One turning vector, and how many steps it has turned:
The counts run from 0 to 241.
[174 136  62 119 146 127 136 144  95 128 161 146 139 100 100 135 158 159
 128  89 124 107 161  72 126 125 124 104 154 151 140 155 131 117  98 114
 121 150] | 238
[164 108  93  81 122 141 182 124  93 118 177 116 134 145  95 134 114 137
 105 137 133  83 134  92 119 134 153 150 158 168 151 149 141 136 103  87
 126 141] | 198
[185 101 110 106 121  75 173 132 110 130 185 138 155 139 118 146 149 161
 129  76 111 137 160  99 128 161 136 138 146 160 146 139 166 108 122 139
 138 104] | 236
[172 115 100 113 105  96 188 120  66 107 172 115 124 159 111 121 108 146
 109 114 124 116 144  78 120 140 151 146 128 190 132 142 138 113 101 106
 167 120] | 199
[162  94 133 139 120 132 143 118  91  99 128 126 151 152  86 100 114 150
 111 135 164  73 173 136 130 105 141  96 125 106 168 160 101 101 113 121
 131  96] | 22
[156 152 130 129 189 153 154 113 123 131 131 140 157 148 144  82 167 194
 151 111 122  72 138 113 142 134  98 117 143  99 144 140 124  75 112 151
 112 116] | 114
[157 139 124 117 162 154 153 135 135 139 178 107 128 109 112 158 162 181
 161 127 157  97 179 130 129 157  74  95 150 113 137 114 135 108 157 119
  83 152] | 105
[169 143  94  92 138 149 143 148  79 139 168 120 133 120 104 139 136 179
 155 105 138 112 169  89 137 130 129  98 154 103 148 125 148 116 140 135
 125 175] | 72
[151  83 121 126 123 150 175 101 103 122 151  92 151 149 130 144 123 177
  99 163 163  48 147 132 125 136 164 135 116 114 156 154 127  88 152 115
 150 106] | 184
[152 129 118 118 118 147 192 105  86 103 170 117 108 147 105 106 105 145
 107 135 140  69 127  99  76 139 133 120 141 140 151 105 136 145  87 103
 109 110] | 161
[175 137 110 108 122 149 173 113 113 146 139 164 172 146 163 172 126 168
 170  74 108 106 162 110 121 137  96 122 128 153 132 129 165  95 156 137
 129 134] | 79
[156 105 115  95 107  98 152 144 111  95 169 102 137 149 125 151 149 180
 121 136 160 105 159 110 135 140 172  91  89 114 190 140 103 107 125 137
 159 136] | 30
[153 158 102 143 180 176 151 134 106 124 140 155 123 138 145 108 152 185
 155  92 132  91 139  91 148 120  98  85 125  96 139 138 135 104 111 135
 110 137] | 113
[145 122 158 125 120  79 155 113  90 125 166 115 138 102  88 126 171 145
 157 133 163  66 209 121 135 124 122 106 140 152 129 108 109 116 108 134
 109 101] | 96
[133 145  99 128 130 169 132 124  75 108  94 116 123 141 137 132 113 160
 124 144 152 118 196 122 123 154 101  94 107  98 166 167 119  75 136 108
 132 107] | 178
[151 151 141 130 153  94 131 124  93 103 138 104 119 118  94 104 163 183
 172 137 138 113 197 114 142 133  99 109 142 139 119 132  86 110 129 130
 110 129] | 100
[163 146 113 158 155 146 155 121  99 113 154 150 131 136 154 126 123 199
 163  91 116 116 164  90 133 128  93  77 111 102 121 119 156  98 148 144
 127 116] | 112
[160 101 116  86 128 154 163 110 143  97 161 127 124 175 105 168  94 164
 121 121 152 107 153 141 121 132 138  93  86 153 149 119  85 121 148  85
 131 145] | 28
[170 141  53 123 136  97 159 140  86 126 171 142 140 110 133 162 149 153
 132  82  95 154 161  77 118 135 130 101 127 149 139 134 159 106 110 129
 123 132] | 237
[167 129 114  84 150 113 158 144 114 108 167 142 119 176 122 111 145 170
 147 104 125 109 178  89 184 117 155 113 105 138 157 152 112 102  97 130
 159 159] | 228
[154 115  59 144 152 157 167 125  92 106 135 157 119 153 108 117  96 147
  91  78 117 133 152  87 113 136 100 124 124 162 136 158 127 106  91  88
 129 105] | 10
[172 125  96 130 119 109 150 132  72 102 147 107 145 131 116 100 140 154
  92 115 127 124 144  98 113 169 123 124 163 128 179 149 140  80  88  98
 115  90] | 8
[151 108 137  84 141 121 137 125 125  93 133 115 146 172 120 119 134 175
 123 147 155  91 174 141 144 144 164 103  98 120 183 158  62  84 125  96
 140 136] | 26
[133 148 113 153 159  93 180 117 103 118 146 120 123 118 170 120 168 169
 143 106 117  72 139  86 125 126 152  96  96 114 138 119 123 115  78 157
 120  79] | 122
[138 125 114 152 168 121 200  96 132 135 172 148 131 144 153 126 150 154
 143  89 134  59 143  96 108 107 130 113 110 133 119 104 140 135  90 144
 139  97] | 121
[113 145  83 114 166 132 165 114 135 117 152 115  91 119 134 156 156 151
 134 111 148 107 168 106  87 143  88  89  83 147 133 105  99 139  89 104
  93 112] | 131
[123 106  95 162 136 134 161 120  70 111 103 115 134 165 126 106 105 164
 108 132 160 124 189 116 134 134 105 107 108 112 139 161 122  72 138 113
 166 111] | 177
[140  89 100 108 127 124 178 132 145 110 174 124 131 181 106 157 128 165
 115 120 173 101 159 108 129 120 160  99  79 137 163 136  97 121 139 122
 160 147] | 29
[112  99  53 150 144 141 178 118 100 133 159 103 116 144 100 148 112 145
  80 115 156 112 171  94  98 137 109 125 104 141 128 135 130 102 112  89
 141 113] | 172
[180 123  73 126 100 115 144 126  70 116 132 123 184 113 133 136 133 150
 118 102 118  95 152 103  96 151 151 119 165 144 168 167 146  81 131 134
 127 122] | 45
[153 126 134 156 163 104 192  91 117 100 151 144 113 168 129  85 129 166
 140 110 106  74 141  97 107 122 110 119 119 173 106 115 110 127  84 123
 118  80] | 125
[145 118  61 134 130 139 169 141  88 105 163 119 117 127 104 101 162 137
  87 109 159 104 140  71 113 142 130 116 142 132 176 165 144 102  80 114
 141 105] | 7
[164 129 124 130 145 153 182  96 145 128 171 147 138 124 156 152 130 166
 141  99 116  59 125 104  91 125 122  96 121 136 126 108 153 134 122 127
  89  92] | 120
[132 147 112  93 154 135 168 109 123 101 131 106 132 166 180 114 154 183
 134 139 139  76 120 121 109 163 151 114  94 110 169 135 107  86  98 133
 123 100] | 155
[129  86  57 131 115 151 187 111 110 148 142 143 148 129 109 166 131 122
 105 100 162 103 196 103 126 106 118 128 113 163 134 176 137 104 134 111
 142 123] | 209
[133 117  89 112 144 155 152 124 101 122 149 121 125 156 128 123 110 173
 116 155 145  66 145  96 150 112 173  99 101  80 151 147 127 105  97 119
 153 138] | 187
[129 122 112  95 153 145 137 129 136 115 122 149 124 176 116 130 109 167
 121 132 154 105 181 124 150 115 145  90  79 113 163 153  71 104 106  94
 142 139] | 25
